In the data rows, 128 means zero.
Each pair is two rows. How far apart are they, by a hidden measure? 0 means very close, and 20 very far. Two or three weighted sums of its numbers give each row a place; it is the straight-line distance between the places.
[135 109 106 130 145 130 130 122 157 116 109 109 115 115 117 106 133 136
 143 158 137  99]
[121 124 136 130 149 120 136 175 126 113 148 154 141 146 149 150 145 115
 123 166 157 134] -> 4
[125  94 128 169 154 126 130 121 119 175  93 120  69 143  86 129 117 159
 134 103 143 110]
[111 123 162 117 124 132 140 108 120 138 125 134 144 116 134 120 135 127
 137 134  85 111] -> 9
[154 156 128  89 178  97 105 146  84 118 108 171 170 137 133  92  81 123
 159 131 127 129]
[129 114 138 114 131 137 114 122 109 133 140 110 130 144  95 134 130 116
 135 116 145 118] -> 1
[119 131 115 142 119 144 133 136 104 151 159 100 122 127  91 143 117 203
 121 101 150 146]
[110 120 137 142 115 117 158 116 119 110  99  79 103 151 139 147 121 143
 109  85 131 128] -> 3
[136 103 125 114 112 174 132 134 143 113 119 118 121 141  96 125 117 218
 144 120 166 159]
[156 169 109  99 148 102  95 124 135 120 109 163 131 110 127 112 147 103
 114 141 119 122] -> 12
[ 95 124 135 138 124 134 118 128 138 145 127 139 124 121 103 111 111 120
 142 125 130 129]
[123 136  84 110 145 142 131 131  98 144 122 148 147 137 134 113  73 127
 133 119 113 126] -> 5
[146 130 153 133 117 117 131 125 119 124 114 143 161 102 146 109 150 119
 140 154 106 111]
[116 126 120  98 119 116 135 114 162  76 151 172 147 101 159  94 149 102
 146 157 116 144] -> 10
[161 152  94 136 113 151 132 126 149 132 130 141  86 142 124 145 141 135
 111 125 148 123]
[125  78 130 158 166 140 113 132 117 136 144 126 117 103  91 120 115 123
 122 146 149 131] -> 4
[135  82 175 174 124 125 107 119 121 129 162 131 114 167 133 161 128 125
 155  91 152 149]
[139 100 129 137 138 140 144 130 111 135 140 104 123 180 101 173 130 138
 106 116 132 154] -> 4
[148  82 146 142 161 105 139 152 111  94 140 130 146 131 145 174 156 132
 128 127 145 108]
[122 122 148 133 123 131 145 150 114 134 111 126 105 176 137 125 100 111
 101 104 117  53] -> 11
[127 145 109 122 106 146 118 114 148 185 108 109 128 124 120  86 115 132
 142 111 117 147]
[132 112 100 129 157 119 124 160  88 138 163 157 166 126 114 151 105 155
 119 104 109 144] -> 5
[121 110 178 125 109 103 101 131 150 121 105 148 129  96 163  97 129 136
 128 134  78 134]
[156 115 141 137 129  95  99  97 132 104 101 148 153 109 145 115  99 144
 141 152  71 121] -> 6
[128 115 145 127 112 135 125 101 160 154 123 122 111 136 113 141 112 140
 135 101 104 116]
[149 159 166 150 129 128 119 141  91 146 129 134 126 148 114 108 144 126
 109 136 136 114] -> 11
[137 125 155 134 127 108 118 106 127 116 103 116 110 158 132 134 121 139
 161 136 120 171]
[138 144 114 174  66 156 170 130 139 134 156  74 116 130  84 174 143 121
 106  75 103 128] -> 5
[132 118 116  93 117 146 147 135 100  66 157 140 131 135 105 154 146 136
 109 170 155 152]
[124  96 107 151  96 118 129 131 120 146 126 119 115 157  77 155 170 150
 133 101 144 138] -> 4
[134 146 107  86  97 117 110 128 150 138 112 121 153  92 166  63 120 109
 150 192 112 152]
[110 133 132 151 141 155 118 143 132 130 163 173 176 117 112 136 159 106
 119 143 155 144] -> 5
[153 140 143 146 118 149 121  93 163  69 171 177  98 152 141 166 118 156
  96 166 127 148]
[105 109 126 110 114 113 114 148 149 115 110 121 119 135 155 137 126 135
 152 130 126 135] -> 9
[121 123 152 171 133 118 113 128 213 143 134 128 120 161 127 149 118 109
 117 128 123 124]
[ 84 154  82 122 120 160 143 112 236 142 111 140 130 116 162 100 109 124
 110 112 116 152] -> 4
[107 137 118 101 129 113 105 109 146 105 113 139 130 134 171  69 130 116
 139 156 132 155]
[104 203  98 151 157 152  81 119 158 117 160 163 127  90 141 106 104 136
 125 189 131 135] -> 8
[165 139 123 131 106 118  92 149 130 124 136 113 143  92 127 148 129 135
 149 134 124 137]
[126 108 171 151 143 121 120 153 136 148 129 103 102 121 131 141 122 137
 124  99 138 131] -> 4
[142 136 137 164 181 101 141 129  94 128 122 110 146 107 126 169 139 121
 130  90 138  79]
[129 121 127 118 102 157 105  80 132 152  94 112 108  82 108  80 164 116
 132 111 115 123] -> 3
[101 115 162 167 125 148 181 102  90 138 118 117 130  90  77 162 180 131
 154  90 113 106]
[153 178 115  99 102 148 170 123 101 152 126 140 100 145  82 109 144 158
 122 104 102 127] -> 3
[144  76 140 133 138 114 113 140 123 148 128 120  91 157 115 137 128 146
 139 126 114 136]
[113 138 118 129 125  99 106 125 130 111 119 105 129 150 130 123 113  90
 135  83 123 122] -> 5
[116 109 146 128 120 127 142 151 123 131 110 120 120 129 175 147 112 119
 118 115  92 105]
[115  93 176 171 144 105 133 131 122 104 153 170 149 115 162 151 135 100
 135 138  88 118] -> 5
[175 255  91 108  40 131 108 134 175 101 163  75 112 139 145 133  93  63
  87 104 142 141]
[123 131 134 132 103 144 124 133 137 144 118 141 125 123 149 114 133 110
 109 120 111 138] -> 10
[144 137 175 172 137 124 118 146 148 127 169 169  82 175 137 151 141 130
 107 172 150 167]
[135 122 132 104 193 113 138 167 130 137 161 155  97 166 125 119 129 109
 104 153 160 141] -> 2
[144 210  86 139  94 161 138 144 146 131 142 126 122 130 140 127 113  99
  95 118 126 117]
[153 133 104 120  97 165 138 130 141 130 106 140 111 138 134 147 130 137
  95 109 141 149] -> 3
[139 113 143 148 118 122  92  88 132 130 136 136 164  81 162 136 101 132
 143 117  89 135]
[108 124 116  99 107 129 116 138 123 108 140 137 139 125 145 135 118 116
 134 136 125 149] -> 7
[107 119 106  95 146 123 116 155 146 138 125 123 135  97 125 104 122 135
  96 183 155 131]
[107 156 134 168 159 145 144 154 152 192 140 145 114 141 122  88 142 141
 120  90 127 111] -> 4
[137  99  65 127 104 183 136  85 150  88 151 167 170  70 123 171 124 137
 120 117 120 148]
[129 113 149 158 142 139 115 104 158 140 147 150 109 115 115 113 140 119
 126 136 110 117] -> 8
[118 153 123  86 147 117 152  95  92 110 105 126 129 177 145 125 145 102
 124 120 164 107]
[130 110 153 192 138 134 160 127  84 168 138  54  70 175  76 197 120 136
  98  51 142  78] -> 3
[133  85 157 157 115  92 138 145 138 130 139 154 140 114 183 131 126 148
 154 133  78 125]
[148 112 125 113 134 118 118 100 125 107 106 125 130 130 121 137 115 149
 114 127 124 125] -> 6
[106 125 160 151 157 120 125 125 139 153 128 124  80 187 141 123 131 103
 138 113 180 129]
[136  91 170 178 119 140 126 173 147 131 144  73  82 129  93 163 149 149
  99 156 143 126] -> 7
[154 128 123 130 141 117  84 143 103 127 128 100 114 130 117 125 105 123
 133 126 131 152]
[140 127 125 149 109 143 133 132 138 141 146  96 105  95  93 145 121 129
  97 131 119 120] -> 6
[114 127 132 121 167 108 139 129 124 145  93 141 131 127 133 119 147 125
 131 118 134 108]
[132 132 141 104 104 119 147  74  56 132  82 155 115 114 115 108 167 114
 156  83  97 104] -> 1
[ 92  89 136 159 144  97 133 148 111  71 129  96 173 109 164 146 160  98
 169 109 166 116]
[ 59 144 106 151 108 153 156 155 174 166 151 139 123 128 162  98 157 119
 118 116 127 158] -> 10
[169 199 131 132 121 117 152 197 156 179 145 132 153 115 119 124 129 137
  88  96 112 141]
[137 113 137 133 125 129 132 110 125  91 122 160 135 139 154 146 154 110
 120 160 135 116] -> 14
[139 147 113 133 104  96 135 122 116 143 137 103 130  97 138 144 122 141
 129 127  95 128]
[119 112 133 139 142 125 119 125 125 128 131 118 139 135 106 108 118 146
 120 141 151 129] -> 4
[123 131 136 115 187  91 143 138 131 136 102 121 130 132 154 106 134 127
 137 127 131 150]
[104 128 149 153 184  98  69 128 181 139  40 144 110 137 181  77 113  94
 165 109 188 158] -> 10
[115 135 132 146 142 136 111 127 137 154  74 126  98 141 129 141 110 148
 124 107 138 118]
[120 124 140 140 144 117 146 116 122 117 118 140 107 158 107 126 150 117
 120 152 150 134] -> 5
[121 122 119 121 140 129 113 128 126 120 165 141 157 134 124  97 113 119
 150 136 116 134]
[137 152 136 149 119 111 146 155 166 135 131 136 141 151 132 151 126 113
 108 134 122  85] -> 3
[161 122 139 151 115 122 150 127 127 143 112 135 125 144 130 175 130 163
 138 102  86 151]
[120 148 128 128 151 126 129 122 135 142 136 127 118 125 143 127 139 146
 127 119 134 136] -> 5
[178 137 113 151  99 156 108  93 145  94 126  94 149 106 102 173 138 118
 113  88 133 118]
[147 137 100  94 138 147 119  96 136 141  77  79  80 126 108 142  99 115
 106 128 139 104] -> 10
[126 128 141 129 107 160 169 155 137 117 123 124 142 126 130 129 143 164
 142 114 119 146]
[169 141 132 139 165 107 130 120 125 142  96 115 101 164 139 132 113 124
 127 129 151 122] -> 17
[169 150  88  41 110 132 132 121 106  44 140 138 154 139 151 126 130 141
 120 190 118 174]
[158 151 126 108 168 105 103  96  97 167 122 137 136  96  81  80 132 137
 138 171 123 113] -> 18
[ 88 145 144 114 101 119 122  90 145  94 115 126 115 152 136 121 127  86
 100 156 120  98]
[114 127  65  80 114 145 129 109 122  94 137 171 165 116 139 122 126 118
 157 144 113 154] -> 11
[154 124 144 130 136 101  92 123 157 176  86 134 130  85 186  86 129 159
 162 108 108 131]
[127 107 134 127 173 107 117 150 137 119 164 120 125 109 142 156 132 134
 133 132  74 169] -> 13
[144  94 112 152 146 154 149 102 144 119 150 155 131 128  95 194 105 151
 101 149 115 106]
[129  60 168 125 149 101 117 124 133 143 111  95  98 158 125 151 130 137
 143 124 134 101] -> 10
[ 78  88 116 145 114 171 163 111 142 144 123  83 132  99  94 139 154 107
 116  88 143 118]
[128 145 116 131 122 124 117 144 127 144 158 110 132 141 141 116  98 117
 123 140  95 125] -> 4
[108 122 172 147 123 114 132 111 122 136  81  89  95 129 108 139 123  96
 130  87 124  90]
[133 144 139 147 102 134 104 126 117 120 148 113 129 136 129 124 105 132
 124 127 115 140] -> 3
[163 125 144 109 131 117  81 146 124 153 136 124 159 109 137 106  74 155
 163 169  63 128]
[118 101 124 138 139 112 103 116 111 104 126  54 114 117 130 182  77 114
 128 104 114  95] -> 3
[ 95 136 118 121 172 143 124 126 159 124 113 130 111 128 155  94 121  92
 111 159 187 132]
[117 136 117 112 140 178 118 144 144 160 126 120 125 101 146 101 119 145
 134 125  94 111] -> 5
[135 147 167 107 111 145  95 109 101  82 151 159 185 147 157 122 151  93
 145 145 140 131]
[102 119  91 115 157 130 143 109 112 134  87 128 166 109 136 117 129 105
 147 119 140 129] -> 7
[159 137 136 139 155 118 133 144  95 110 155 136 171 136 134 134 163 110
 130 127 148 137]
[123 127 154 129 105  97 163 164 113  90 140  70 149 148 138 188 152 126
 112 101 151 111] -> 9
[ 88 116 108 162 139 136 154 158 122 162 157 112  90 171 110 127 136 130
 119  98 167 142]
[151 123 134  98 134 147 134 144 102  89 133 102 131 160 120 134 146 115
 158 153 150 134] -> 10
[171 125 135 121 161 117 129 189 134 157  97 104 128 120 102  98 144 135
 139 118 161 152]
[108 132 108  96 104 150 135  87 134 103  86 135 121  99 128 106 111 144
 130 132 122 120] -> 12
[120  77 112  82 110 148 108  90 148  57 129 206 247  58 156  96 135 166
 149 235  69 163]
[119  96 164 186 116 106  90 104 109 138 129 100 183  75 166 153  96 128
 161  98  60  95] -> 8
[133 128 135 131 122 153 106 142 146 167  95 124 102 125 122 106 111 141
 131 112 130 133]
[121 102 102 128 130 162 133 128 129 111 157 156 153 126 115 147 123 122
  90 155 131 122] -> 5
[126 109 149  97  78 116  87  98 115  82 111 117 113 136 134 102 105 124
 136 101 121 125]
[134 121 155 147 138  97 130 111 123 144 123  92 121 151 124 154 119 104
 116  94 120  94] -> 8
[118  97 156 160 124 109 141 109 132  75 147 138 144 131 176 177 152 141
 108 130 106 113]
[198 149 132 121 128 118 124 142 128 149 109 127 127 103 129 104 179 147
 143 122 132 143] -> 9
[122 157 128 106  87 139 153 139 122 138 123 120 102 156 130  89 130 119
 120 143 126 121]
[106 118 133 150 126 118 127 156 117 110 126  92 143 129 154 147 120 104
 123 115 155 107] -> 3
[169  93 154 140 177 128 131 141 131 133 106 146 141 101 133 127 173 165
 146 133 139 139]
[161 111 136 134 121 110 145 164 133 134 118 100  94 127 115 157 119 171
 132 122 123 139] -> 7
[114 112 107 107 142 126  95 130 108 131 127 137 132 146 157 121 126 133
 129 129 146 158]
[115 128 129 119 170 128 140 147 141 113 147 151 143 107 141 109 144 141
 129 145 131 139] -> 8
[124 106 172 166 129 122 122 113 128 111 127 105  84 153 107 145 132 130
 124 110 114 110]
[122  92  91 101 135 122 117 161 122 111 102 108 171  86 162 127 145 127
 119 135 114 123] -> 9
[114 134 139 190 160 106 137 164 140 149 119 103 116 121 142 126 145 130
 147 120 127 109]
[ 84  73 107 101 142 129 145  78 107 105 111 162 129 118 173 104 103 155
 145 166 109 139] -> 7
[ 86 153 132  96  87 138  87 125  91 134 158  90 117 147  94 117  47  43
 126 174 143 121]
[130 136 148 129 142 142  98 144 173 120 132 136  96 152 130 145 122 110
 130 140 141 151] -> 10
[108  86 144 143 133 139 127 107 146 113 140 143 158 107 120 147 113 162
 130 116 113 156]
[107 118 119 118 126 111 151 118 123 130 116 133 126 135 158 134 117 122
 125 142  16 110] -> 8
[ 77  61  86 145 150 175 163 112  96 142 145 162 132 144  71 132 127 146
 138 126 164 169]
[153 155 143 135 144 118 150 174 106 124 145 121 129 159 133 132 156 118
 108 117 140 120] -> 12
[115 101 134 128 136 134 138  78 138 116 120 127 121 130  87 164 122 126
 127 155 149  93]
[137 145 117 128 137 128 123 109 133 130 127 123 111 135 113 128 117 114
 120 103 144 138] -> 6
[121 131 112 147 137 140 130 124 113 112 132 165 121 141 146 149 108 153
 116 134  74 134]
[106 130 126 121 143 153 109 142 145 141 123 124 118 137 145 123 132 135
 140 140 138 119] -> 6
[117 105 169 154 127 102 132 151  99 109 111 111 175 126 126 143 131 118
 150 134  90  98]
[126  99 132 159 147 110 104 115 146 150 125 108 115 146 107 158 102 121
  96 135 148 139] -> 10
[167 132 116  95 147 122 109 135 118  78 131 166 161 162 137 139 158 128
 137 169 152 166]
[128 139 123 167 130 115 133  96 154 100 192 141  94 164 165 140 118 134
 104 137 137 116] -> 12
[109 154 141 120 132 123 181 130  93 124 149 132 120 141 101 143 139  95
 104 159  89  89]
[102 105 119 109  82  89 131 124 112 100 116 118 141 133 131 126 137 142
 183  76 114 150] -> 17
[ 93 120 145 159 117 122 117 139 148 130 130 101 150 104 173 126 120 131
 136 122 117 120]
[128 126 117 101 146 129 104 150 144  97 157 159 155  82 147 127 119 132
 130 180 108 141] -> 4
[163 134 107 154 129 122 131 162 123 128 129  92 171  90 122 126 120 132
 180  78 160 145]
[136  79 139 149 125 142 145 106 147 133 126  96 106 145  78 161  99 145
 134 102 118 122] -> 12
[111 169 106 119 126 129 118 145 136 143 118 111 121 124 154 114 110 110
 142 122 136 120]
[145 122 146 137 144 120 117 122 162 114 112 108 112 118 105 119 166 114
 126 153 160 129] -> 1
[103 107 130 134 164 112 111 113 127 111 148 119 125 121 134 161  90  89
 116 162 112  95]
[108 130 139 137 119 151  15 100 150 149 154 165 108 124 104 129 174 125
 123 151 138 115] -> 8
[137 126 187 117 110  92 136 120 123 141 121 121  91 146 134 105 124 138
 139 136 108 118]
[123 122 135 146  94 147  98 127 124 112 149 119 172  67 152 126 207 146
 164 118  79 129] -> 8
[141 145 122 112 124 120 107 136 115 154 101 137 122 155 127 111 118 136
 147 134 121 126]
[115 140 130 169 127 117 143 138 173 136 151 126 109 142 146 125 176 146
  89 149 132 130] -> 5
[157 123 125 139 124 132 134 110 139 125  87 116  90 118 154 168 142 164
  98 130 116 115]
[132 130 136 101  94 165 116 153 141 126 160 107 112 106  83 119 138 144
 113 148 149 141] -> 12
[106 157 123 124 136 123 108 136 145 215 109 151 126 109 157  44 125 113
 120 111 104 125]
[151 149  79  85 153 135 145 110  85 140 119 151 149 160 109 161  84 178
 136 109 124 116] -> 9
[102 145 150 117  72  90 101 138 110 110 157 152 158 140 153  91 104 108
 140 172 115 139]
[121  73 128 132 132 129 185 119 128 136 121 129 137 113 105 143 148 156
 130 122 111 120] -> 3
[170  92 141 103 135 126 122 141 108 118 150 133 121 161 107 125 113 137
 159 113 155 161]
[118 136 121 128 115 118 126 153 133 111 135 143 138 144 130 144 106 128
 130 136 141 138] -> 6
[176 130 150 145  81 102 131 158 123 130 167 141 150 121 105 134 133 142
 158 121  97 132]
[130 157  71  67 159 159 146 109 142 127  91 158  86 127 110 119 134 140
  84 144 154 134] -> 17
[137  95 130 106 139 147 107 127 129 143 134 123 105 147 114 133 105 152
 135 103  95 126]
[165 111 180 135 115 101  96  89 110 139 136 123 113 116 125 159 112 135
 137 154  75 105] -> 6
[156 176 103  90 151 107 119 136 128 115  97 114 126 149 140  97 149 105
 128 126 186 122]
[136  97 111 152 120 166 119 151 142 144 157 121 127 124 101 143 114 140
 122 115 141 153] -> 7
[160 126 103 108 146 107 123 182 125 165 158 124 133 124  93  89 131 133
 128 102 164 154]
[111 142 128 148 110 123 133 151 127 123 143 105 128 133 128 135 126 129
 123 112 120 122] -> 6
[173 148 143 112 146 109  93 127 124 100 157 130 117 168 106 150 100  82
 125 159 154  65]
[130 152 153 115 113 138 111 143 124  88 131 114 151  85 150  91 131 107
 131 169 133 124] -> 7
[156 161 125 131 102 123 109 125 142 160 132 142 131 138 102 120 121 119
 100 132 150 123]
[136 110 153  95 156  93 126 142 146 160  99 140 137 142 181  76 184 133
 158 105 146 171] -> 13
[107 122  79 130 158 147 127 105 132 154 102 112 123 149 131 125  91 132
 132 119 163 155]
[114 108 143 143 121 109 111 147 121 137 137 106 128 160 138 148 101 141
 127 122 130 123] -> 7
[ 93 123 129 126 140 114 125 143 132 141 125 144 140 119 135 108 133 129
 148 133  99 143]
[136 124 112 110 113 139 135 110  99 107 114  90  88 135  93 136  97 145
 123 124 112 112] -> 4
[108 163  91  78  98 122 117 134 148 129 136 154 139  97 121  99 112 115
  94 156  96 127]
[181 113 108  96 148 120 125  95 138  89  87 130 133 112 131 131 133 163
 152 118 150 149] -> 8
[197 124 148 130 145 120 120 129 125 109 131 202 132 168 162 127 154 141
 139 138 111 149]
[142 112 131 100 106 115 126 144 105 119 127 113 163 114 143 114 128 129
 150 133  98 131] -> 6
[152 113 101 137 159 107 109 166 164 144 122 121 153  94 143  93 161 127
 154 119 156 145]
[120 112 130 113 105 126 155 139 132 147  94 140 151 130 167 124 148 142
 163 101 125 151] -> 5
[147 140 103 120 148 161 122 136 146 159 120 136 102 129  67 125 141 146
 113 140 149 138]
[139  96 150 160 133  93 117 144  91  97 163 130 161 127 167 169 109 127
 132 132 114 114] -> 4
[126 129 162 130 117 137 131 128 131 121 107 143 111 143 176 122 109 116
 131 128 113 120]
[100 122 105  61 160 106 116 128 151 144 114 111 136 142 135 160  72 142
 133 110 153 154] -> 13
[140 143 126 140 102 150  76  89 140  98 166 103 133 111  98 148  89 108
 105 155 142 126]
[ 91 126 121 127 183 133 140 131  93 146 106 128 129 105 153 138 129 127
 102 123 121  89] -> 8
[136 105 195 161 141 107 105 101 106 113 143 131 123 149 130 140 148  96
 139 114 145  85]
[166 153 121 154  71 120  88 132 144 117 117 107 142 107 123 159 102  83
 115 122 108 133] -> 5
[ 82 128 132 122 110 125 102 113 134 105  95 124 144  98 137 141  90 112
 161 140 102 107]
[106 168  97 124 128 130 119 147 156 142 108 109 136  70 136 127 136 127
 115 108 122 142] -> 4
[103 109 137 158 113 136 123 132 119 123 123 141 148 117 149 118 117 142
 157 120  80 149]
[173 111 118 164 168 156 132  97 111 131  92 102 115 121  85 149 156 121
 133  84 175 129] -> 9
[ 93 125 142 152 130 127 114 133 124 149 138 129 120 111 137 121 140  97
 119 142 118 118]
[149 154   0 137 149 124 117 125 130  93 144 171 138 152 155 108 149 104
 117 123 138 130] -> 5
[125 108 114 106 133 131 120 196 107 115 163  82 130 125 107 168 112 139
 117 160 117 131]
[127 120 151 187 158 148 109 103 129 144 172 171 123 128 114 110 157 110
 106 128 112 115] -> 17
[134 133 145 138 170  97 106 127 129 122 146 148 132 124 159 130 103 134
 142 142 117 124]
[141 128 121 122 153 114 121 125 108 108 121 145 129 128 117 122 142 129
 116 136 140 114] -> 4
[169 135 144 128 132 102 109 129 126 143 123 111  97 166 108 169 126 133
 128 107 116  92]
[ 99 115 123 138  98 136 133 146 130 126 142  98 152 109 133 143 105 142
 135 138 106 117] -> 6
[ 81  93 120 129 118 113 148 121 113 138 107  89 145 121 125 118 154 107
 106 100 161 162]
[124 106 142 138 102 144 127 107 137 132 120 136 132 138 162 138 102 145
 165 120  91 149] -> 2
[144 148  75  84 141 136 125  96 119 109 126 196 167  99 120 104 111 141
 135 162 121 149]
[145 147  99 123 157 134 102 165 114 155 189 136 137 103 104 125 131 133
 128 125 120 131] -> 6
[112 140 157 123 124  92 137 158 122 152 121 129 114 138 135  95 127 101
 114 108 123 125]
[123 132 143 113 133 147 119 119 100 107 144 129 161 103  99 132 135 111
 102 166 134 106] -> 5
[161 121 135 132 155 126 152 137 117 173  96 105 101 122 120 112 160 153
 167  99 167 120]
[126 108  75 101 117 172 151 108 141 150 119 111  78 111  72  95  90 148
 129 140 106 137] -> 11
[119 152 117 128 108 139 152 145 121 138 114 136 165 142 137 119 138 130
 115 120 123 124]
[158 151 102  98 148 122 100 140 170 107  91 116 139 105 115 154 113 127
 107 177 149 120] -> 3
[126 180  99 118  95 167 137 146 140 110 170 151 123 132 136 127 104  97
 100 147 100 122]
[127 138 130 123 108 140 170 145 152 111 120 125 123 141 135 115 127 159
 131 105 158 171] -> 11
[127 162 140 117 121 141 146 109 130 129 120 131 107 153 133 106 137 121
 122 145 140 131]
[114 122 134 140 106 142 137 135 138 107 109 148 120 159 100 150 137 140
 117 131 136 149] -> 6
[136 155 150 137 129 117  98 135 140 102 149 138 150 146 149 116 131  87
 127 149 144 114]
[179 141 135 108 142 107 101 146 161 119 120 125 124 107 125 127 126 140
 131 157 121 136] -> 6
[109 122 135 142 109 130 165 123 113 115 153 107 112 133 103 162 145 149
 110 111 118 113]
[124 140 123 119  97 134 138 115 122  85 194 231 181 134 133 125 114 117
 146 168 118 151] -> 3
[138 156 130 146 158 113 122  99 102 153  83  98 140 134  73 116 138 111
 101 112 135  77]
[109  78 171 149 147 109 125 121 142 124 136 101 113  80 135 149 155 157
 137 119 122 131] -> 17
[152 136  87 148 112 149 150 153 109 112 147 127 130 129 112 149 135 151
 118 130 127 147]
[108 107 127 124 108 146 109  89 135 143 134 132 119 123 123 123 118 124
 137 122 119 139] -> 8
[132 197 109 109  79 146 124 145 140  90 171  95 153 137 128 118 111  88
 133 124 117 142]
[193 112 136 131 162  98  70  66 126  91  84 135 152 134 155 139 100 137
 178  98 146 125] -> 14
[179 111 151 159  71 133 118 152 113  85 169 132 204  80 129 201 113 152
 156 114  57  89]
[128 144 151 109 122 121 152 151 105 118 129 115 140 165 131 135 145 129
 119 112 143 114] -> 7
[109  99 129 132 165 134 126 146 161 155 140 124 116 104 117 147 145 176
 114 122 125 165]
[166 120 144 129 167  93 133 118 142 100 125 100 113 153 132 152 120 150
 144 123 174 111] -> 5
[140 144 106 123 204 121 135 178 102 136 136 133 145 112 101 118 131 142
 128  94 125 138]
[107 130 137 178 126 163  93 147 131 195  99  86 113 110 124 115  94 119
 161  93 128 130] -> 11
[108 135 120 125 127 135 163 156 116 151 121  96 123 121 112 146 149 129
 112  88 143 131]
[ 99 140 129 148 111 131 127 148  98 119 134 118 131 109 122 149 115 136
 137 118 102 112] -> 3
[140 126 142 112 118 106 112 105 100 114  94 151 115 135 117 134 117 105
 111 118 104  91]
[170 113 134 122 114 132 144  95 129  83 132 140 131  94  91 106 166 159
 139 126 199 135] -> 13
[120 115 168 142  73 146  71 150 112 128 152 124 157 139 133 137  95 128
 154 118  76 127]
[118 113 149 132 106  92  86 125 142 125 119 113 121 102 154 136  82 165
 171 124  75 144] -> 5
[130 144 146 133 123 150 115 154 128 154 138 109 105 130 107 111 108 132
  96 121 109 130]
[120 141 110  66  97 151 119  87 163  76 127 172 168 107 142 101 101 113
 142 199 113 164] -> 8
[126 143 121 130  85 131 150 122 151 128 142 109 162  96 137  99 144 108
 119 132 130 115]
[100 145 114 122 138 149 132  99 127 135 119 109 118 147 141 109 122  98
 134  80 174 196] -> 2
[ 97 146 119 136 124 130 152 150  86 165 209 172 158 173 107  94 119  94
 101 129 129 147]
[127 125 144 112 141  82 132 108 112  94  86  87 112 149 141 128 110 121
 135 117 137 114] -> 8
[120 134 140 159 117 128 147 125 144 115 131 104  97 138 140 154 120 120
 106 112 132 118]
[126 143 122 130 108 129 135 110 127 155 123 116 137  91 129  97 154 120
 141 134 138 122] -> 3
[ 99 168 126  87 120 142 111 131 173  84 161 189 175  67 173  86 154 102
 110 147 132 136]
[152 119  85 114 116 133 152 122 131 145 119 132 128 123  86 152 142 156
 102 131 142 137] -> 6
[122 141 107 146 160 138 168 119 108 166  85 105  75 169  66 125 154 120
 104  44 163 122]
[109 116 105 147 118 106 154 122 112 124 167 104 138 162 100 168 108 131
 119 110 139 149] -> 10
[129 169 124 146  89 158 153 142 143 120 142 125 142 101 101 136 164 121
 101 131 120 108]
[121 152 133 113 106 144 133 139 124 126 114 122 120 132 126  79 150 111
 170 132 152 134] -> 6
[121 161  73  83 122 163 167 133 134  99 124 140 133 127 119 107 129  76
 123 133 157 111]
[104 122 110 164 140 120 129 171 145 133 132 132 126 149 158 146 120 128
 134  91 142 141] -> 2
[115 132 116  89 152 112 171 157  77 122 119 128 129 145 143  91 172  65
 117 150 171 123]
[133 161 130 131 125 142 148 135 105 135 181 130 121 146 124 158 138 125
 119 120 130 130] -> 11
[120 111 182 131 143 106 124 119 110 106 129 150  93 158 135 140 141 131
 126 150 128 115]
[107 133 185 143 106 146  90  70 151 141 147 132 114 124 130 116 128 106
 142 161  98 123] -> 7
[124 124 166 125 158  86  91 109 106 142  99 113 108 146 145 119 109 104
 131 120 108 115]
[129 157 153 114 115 128 125 120 122 138 139 116 136 111 106 109 145 120
 132 143 139 125] -> 9
[122 115 118 112 133 161 137 129 107 145 110 109 100 121 114 163 110 175
 113 142 137 136]
[142 167 111 117  92 129 125 132 120 114 142 130 139 109  98 145 127 122
 124 135 125 154] -> 9
[ 98 133  97 102 115 169 166 133 100 150 183 135 126 150  83 148 111 126
 118 144 129 124]
[130 127 168 141 165 121 142 116 137 130 106 162 117 155 118 123 178  99
 151 128 186 116] -> 9
[137 153  90 113 116 118 125 145 129  86 142 165 165 124 129 116 140 131
 111 181 138 139]
[146 152 118 112 104 111 143 151 117 100 151 123 190 161 139 137 173 134
 123 128 123 135] -> 7
[185 166 156 139 118 108 155  99 139  99 138 112 157 112 126 149 154 115
 130 119 127 130]
[ 98 157 107 119  96 150 119 106 127 118 129 128 138 116 136 118 126 105
 118 119 151 135] -> 9
[113 113 152 158 153  99 119 122 147 118 150 136 130 139 158 119 139 113
 126 152 147 108]
[ 94 102 121 136 117 134 124 111 109 100 128 127 157  99  98 143 135 152
 140 116  96 120] -> 9
[137 109 138 127 156  85 125 131 118 133 124 121 142 104  87 124 130 101
 177 159 160 143]
[ 84 127  93 144 127 140 168 137 142 161 123 139 120 135 135 157 137 162
  98  91 104 122] -> 7
